Each row is where one point has got to under a steady rotation. How many ticks took it there?
The counts run from 0 to 50.
[ 2.07  1.64  0.30  3.79 -2.11  1.97  2.39 -1.49 -4.57 -3.61]
22
[ 3.36 -2.17  0.11 -2.08  1.35  3.00  1.71  1.10 -2.26 -5.30]
3
[-1.84 -0.15  1.48 -2.99 -1.99 -2.65  2.52 -2.07 -4.88  0.43]
28
[ 4.95 -0.31  0.20  0.35 -0.94  3.03  2.08  0.72 -4.70 -0.16]
35
[ 5.25 -0.90  0.38 -0.64 -1.19  3.35  2.63  1.13 -4.56  0.38]
34
[ 1.52 -1.20  0.61 -3.98 -1.17 -0.24  0.46  0.40 -3.82  4.13]
46
[ 2.40 -1.94  0.75 -3.68 -0.16  2.36  3.09  1.10 -3.46 -3.06]
17
[-2.44  1.53  0.76  0.65 -2.77 -3.09  2.75 -3.09 -5.10 -0.22]
26
[-1.11  2.02  0.65  1.81 -3.24 -2.76  1.27 -2.50 -5.24  2.24]
41
[ 2.97 -1.65 -0.27 -0.20  0.88  3.02  1.24  1.01 -2.59 -6.20]
4
[ 3.33  0.32  0.49  2.49 -1.18  2.11  2.73 -0.83 -3.43 -3.94]
21
[-1.13  1.86  0.79  2.20 -2.29 -1.75  2.50 -3.13 -4.88 -1.13]
25
[-0.65 -1.19  1.52 -4.61 -1.49 -1.86  2.65 -1.48 -5.08  1.48]
29
[ 4.15  1.72 -0.37  3.24 -2.23  1.44  2.00 -0.85 -4.34  0.55]
37
[ 5.01 -0.78 -0.03 -1.03 -0.63  2.67  0.61  1.61 -3.06  2.66]
49
[-3.31  0.14  1.30 -2.12 -1.27 -2.80  2.39 -2.59 -3.61 -2.17]
12
[-0.85  1.58  0.87 -0.23 -2.71 -3.24  0.61 -2.66 -4.78  2.82]
42
[ 4.01 -1.61  0.51 -2.44 -0.83  1.61  0.70  1.77 -3.18  3.39]
48
[-3.32  0.50  0.87 -1.07 -1.06 -2.88  2.19 -2.44 -3.91 -2.96]
11
[ 5.63 -0.20 -0.68  0.43 -0.87  2.46  0.12  1.13 -3.34  2.58]
50
[-0.24 -2.20  1.44 -5.02  0.17 -1.00  2.37 -0.59 -3.70 -2.19]
15
[ 2.29  2.38  0.09  3.59 -2.70  0.33  1.23 -1.40 -4.47 -0.01]
38
[ 4.37 -1.50  0.58 -2.52 -1.88  2.64  2.40  1.66 -4.40  0.84]
33
[-2.22  1.27  0.00  2.61 -0.51 -0.94  1.33 -2.51 -3.41 -4.45]
9
[ 2.11 -2.67  0.56 -3.35  1.76  1.83  0.92  1.67 -1.85 -4.96]
2
[ 1.22 -3.34  0.66 -4.52  1.70  0.97  1.08  1.17 -2.19 -4.58]
1
[-1.03 -2.60  0.49 -5.42  1.18  0.26  1.00  0.04 -2.26 -4.08]
0
[ 4.20 -1.69  0.45 -0.12 -0.62  2.91  2.52  1.10 -3.32 -3.33]
19
[-1.73  0.41  1.79 -1.17 -1.73 -2.62  2.67 -2.35 -4.53  0.85]
27
[ 3.69 -0.47  0.52  0.97 -0.68  2.62  2.39  0.36 -3.79 -3.19]
20
[-2.93 -0.53  1.61 -3.44 -0.68 -2.18  2.43 -1.82 -3.75 -1.97]
13
[ 0.99  2.97  0.28  4.06 -3.13 -0.24  1.01 -1.92 -4.67  0.99]
39
[ 2.15 -2.10  0.92 -4.23 -1.63  0.44  2.81  0.25 -4.96  1.05]
31
[ 0.72  1.34 -0.37  3.21 -0.45  0.71  1.13 -0.99 -2.83 -5.86]
7
[-0.47 -0.29  0.86 -3.23 -2.11 -3.00  1.17 -0.71 -4.27  4.55]
44
[-0.44 -1.58  1.17 -4.54 -1.56 -1.13  2.72 -0.52 -4.98  1.22]
30
[-0.63  2.54  0.20  3.07 -2.79 -1.62  1.13 -2.28 -4.83  1.58]
40
[-1.46 -1.51  1.36 -4.83  0.19 -1.17  2.33 -0.86 -3.61 -2.04]
14
[ 1.78  0.59 -0.07  2.48 -0.03  1.85  1.25 -0.35 -2.53 -6.10]
6
[ 0.97  1.70  0.24  3.58 -2.04  0.37  2.13 -1.70 -4.57 -2.30]
23
[-0.76  1.63  0.11  3.38 -0.62 -0.27  1.76 -2.15 -3.25 -5.12]
8
[-1.28  0.11  1.58 -1.12 -1.93 -2.59  1.13 -1.63 -4.94  3.80]
43
[ 2.66 -1.76  1.01 -3.96 -1.17  1.95  2.73  0.73 -4.55  0.66]
32
[-0.36  1.71  0.78  3.36 -2.06 -1.10  2.74 -2.80 -4.39 -2.07]
24
[ 4.80  0.77  0.03  2.69 -2.55  2.58  2.01  0.33 -4.63 -0.70]
36
[ 2.37 -0.26 -0.26  1.92  0.83  2.69  1.75 -0.14 -2.56 -6.14]
5
[ 3.33 -1.53  1.24 -2.03 -0.08  2.79  3.14  1.46 -3.46 -2.87]
18
[-2.42  1.36  0.99  1.80 -1.27 -2.82  1.70 -2.74 -3.59 -3.98]
10
[ 1.40 -2.75  1.18 -4.37 -0.09  0.71  2.30  0.73 -3.80 -2.39]
16
[ 0.32 -1.01  0.61 -3.98 -1.21 -1.46  1.33 -0.01 -4.72  3.96]
45
[ 2.90 -1.56  0.71 -3.73 -1.48  1.02  0.67  0.79 -3.99  3.72]
47
